Each row is where one point has got to under a steady rotation. How many steps took it there?
The counts run from 0 to 603.
[113 146 123 177 155 151 123  85 108 118 108 135 148  90 104 161 160 167
 137 162  99 156 114 157 107  97 147 110 130 128 184 123 141 100 133 102
 133  80 141]  509
[117 123 117 190 149 137 115  81  94 116  95 123 155 116 123 170 181 143
 128 158 109 137 125 155 123 108 127 134 147 117 196 126 115 121 143 105
 124 104 174]  206
[141 130 138 182 188 125 107 113 105 182 164 154 112 124  87 152 178 107
 119 121  95 147 122 104 103 113 110 114 123 126 136 133 108 154 132  97
 152 135 168]  244
[ 98 137 135 153 167 162 107 137 103 157 157 152 112 145  66 145 143 119
 149 129 106 143  66 133 114 119 116  92 122 120 132 128 121 110 151  55
 130 123 155]  335
[123 159 122 156 199 122 151  89 101 151 163 146 137 110  75 122 144 101
 135 150 104 156 136 144 127  62 114 103 121 111 119 129 136 145 134  88
 150 111 136]  441
[113 159 106 174 152 146 119  95 126 124 136 130 148 130 133 175 152 132
 117 143 103 133 109 176 135 138 107 151 152 124 205 120 129 127 149  98
 139 134 195]  290
[156 181 114 208 153 112 145 100 115 140 153 150 112 122 120 129 159 121
 163 144 121 146 137 147 139  74 153 130 130 120 167 123 140 170 138  99
 115 134 158]  460
[113 150 109 170 162 124 119  88 116 134 148 120 153 128 122 163 162 117
 102 142 102 130 120 173 132 133  84 159 142 127 189 116 130 138 142  97
 147 141 194]  294
[160 137 123 211 159 127 105 110 100 156 121 159 116 127 115 161 187 122
 159 135 123 147 125 116 123 101 147 116 142 120 168 133 122 168 132 100
 119 127 174]  544
[104 149 123 158 157 173 109 136 109 144 141 157 115 149  82 152 136 123
 165 137 119 146  62 142 125 121 131  88 140 118 150 129 129 112 156  59
 120 122 161]  339
[106 153 110 165 158 152 133 100  95 118 114 141 144 122  90 136 142 135
 170 167 128 154  91 167 133  89 145  89 143 117 157 121 156 110 151  71
 115  93 143]  426
[145 177 140 203 141 147 134 118 137 139 151 154  96 114 117 152 156 167
 151 131  86 150 119 130 109  85 168 119 112 126 183 129 109 123 136 104
 124 111 149]  171
[ 82 136 131 149 163 147 135 108  89 127 137 132 131 119  63 127 141 134
 146 155 103 146  87 158 118  80 126  98 110 114 132 122 127  94 148  59
 121  94 127]  419
[128 146 127 176 171 160 104 100 119 153 127 151 132  98  97 170 166 159
 128 149  97 162 100 129  92 130 137  91 143 143 175 125 148 109 137 106
 152  95 155]  227
[108 119 135 160 191 135 116  82  99 150 135 130 149  98  83 161 172 131
  95 146  83 151 129 131  95 105  99 114 121 124 148 130 114 113 129 102
 162  98 152]  218
[125 133 151 175 170 158 119 124 116 156 147 160 108 129  91 170 156 123
 133 114  80 145 118 110 115  81 130 117 109  95 145 145  63 128 128  92
 137 113 156]  557
[114 142 132 154 188 152 138  93 102 139 137 151 137 109  74 140 147 129
 141 152  96 160 123 133 112  61 135  83 122 106 127 137 117 110 134  87
 144  80 130]  137
[148 194 118 192 157 143 143 110 130 140 153 162 110 112 110 135 140 144
 172 148 112 161 115 149 127  79 166 101 132 126 168 123 153 139 140  95
 125 114 141]  454
[150 162 132 184 187 114 146  90 118 157 168 152 121 112  99 136 164 115
 126 134  89 152 158 124 119  64 125 122 115 114 141 134 110 158 125 109
 150 122 151]  159
[135 189 126 175 171 150 147 110 130 145 163 163 112 104  91 133 131 144
 160 146 100 164 111 141 118  74 159  90 121 124 150 126 148 125 137  92
 138 103 129]  450
[115 147 133 154 185 157 137  95 106 137 134 153 136 109  76 142 146 135
 144 152  95 164 119 133 112  64 140  80 122 108 132 136 121 108 134  88
 144  81 128]  138
[124 136 149 174 168 165 118 124 118 154 146 160 108 128  94 174 153 127
 136 114  79 145 114 113 114  83 134 113 109  95 149 146  63 123 128  93
 137 111 155]  558
[ 94 124 125 169 155 103 135  97  71 129 141 113 134 134  79 114 169 107
 136 151 118 126 111 164 133  83 101 139 107 117 135 114 122 134 149  59
 108 127 152]  410
[121 151 125 193 142  86 139  89  94 126 156 116 123 122 102 113 182 130
 134 149 110 128 134 168 127  79 114 158  98 135 158 106 137 147 137  77
 110 130 155]  99
[103 165 121 163 148 177 121 113 140 124 140 141 134 130 121 185 133 148
 122 135  87 138  91 165 126 130 123 133 141 117 201 130 107  97 148  93
 141 118 180]  284
[132 136 144 178 185 133 113 102 104 168 151 150 120  89  74 147 174 141
 123 138  87 159 123 114  88  95 128 100 107 135 136 127 129 127 119  99
 151  98 134]  529
[123 160 122 184 143 150 105 101 134 131 137 136 134 112 125 175 167 166
 119 141  93 143 104 158 106 141 124 139 133 145 205 117 142 113 135 104
 141 114 177]  595
[148 163 137 183 184 118 145  94 119 159 172 151 116 111  97 136 162 118
 124 132  84 153 155 121 115  62 126 122 111 116 140 133 107 153 125 108
 152 119 148]  160
[118 113 116 182 168 122 116  71  87 127 106 120 160 114 113 164 187 124
 111 155 106 139 137 150 121 105 107 138 143 116 177 127 115 133 137 106
 138 109 176]  210
[114 132 130 168 171 143 123 112 110 150 154 141 125 146 107 170 153  95
 112 115  87 127 121 136 135 101  96 149 125  93 159 140  63 141 141  91
 142 142 185]  271
[118 163 127 178 147 158 110 104 139 131 141 137 133 110 120 177 158 169
 115 138  84 146 102 157 104 136 125 134 126 141 202 119 134 103 135 103
 145 108 172]  593
[101 129 147 178 143 157 123 107 110 123 124 130 122 115  99 165 162 166
 124 137  75 138 108 139 103  93 141 129 105 113 179 132  79  86 138  91
 125  92 147]  196
[159 141 125 214 155 134 103 112 104 154 120 160 114 122 114 162 184 132
 163 138 123 151 116 117 117 106 156 108 143 126 174 130 131 160 132 100
 118 120 170]  542
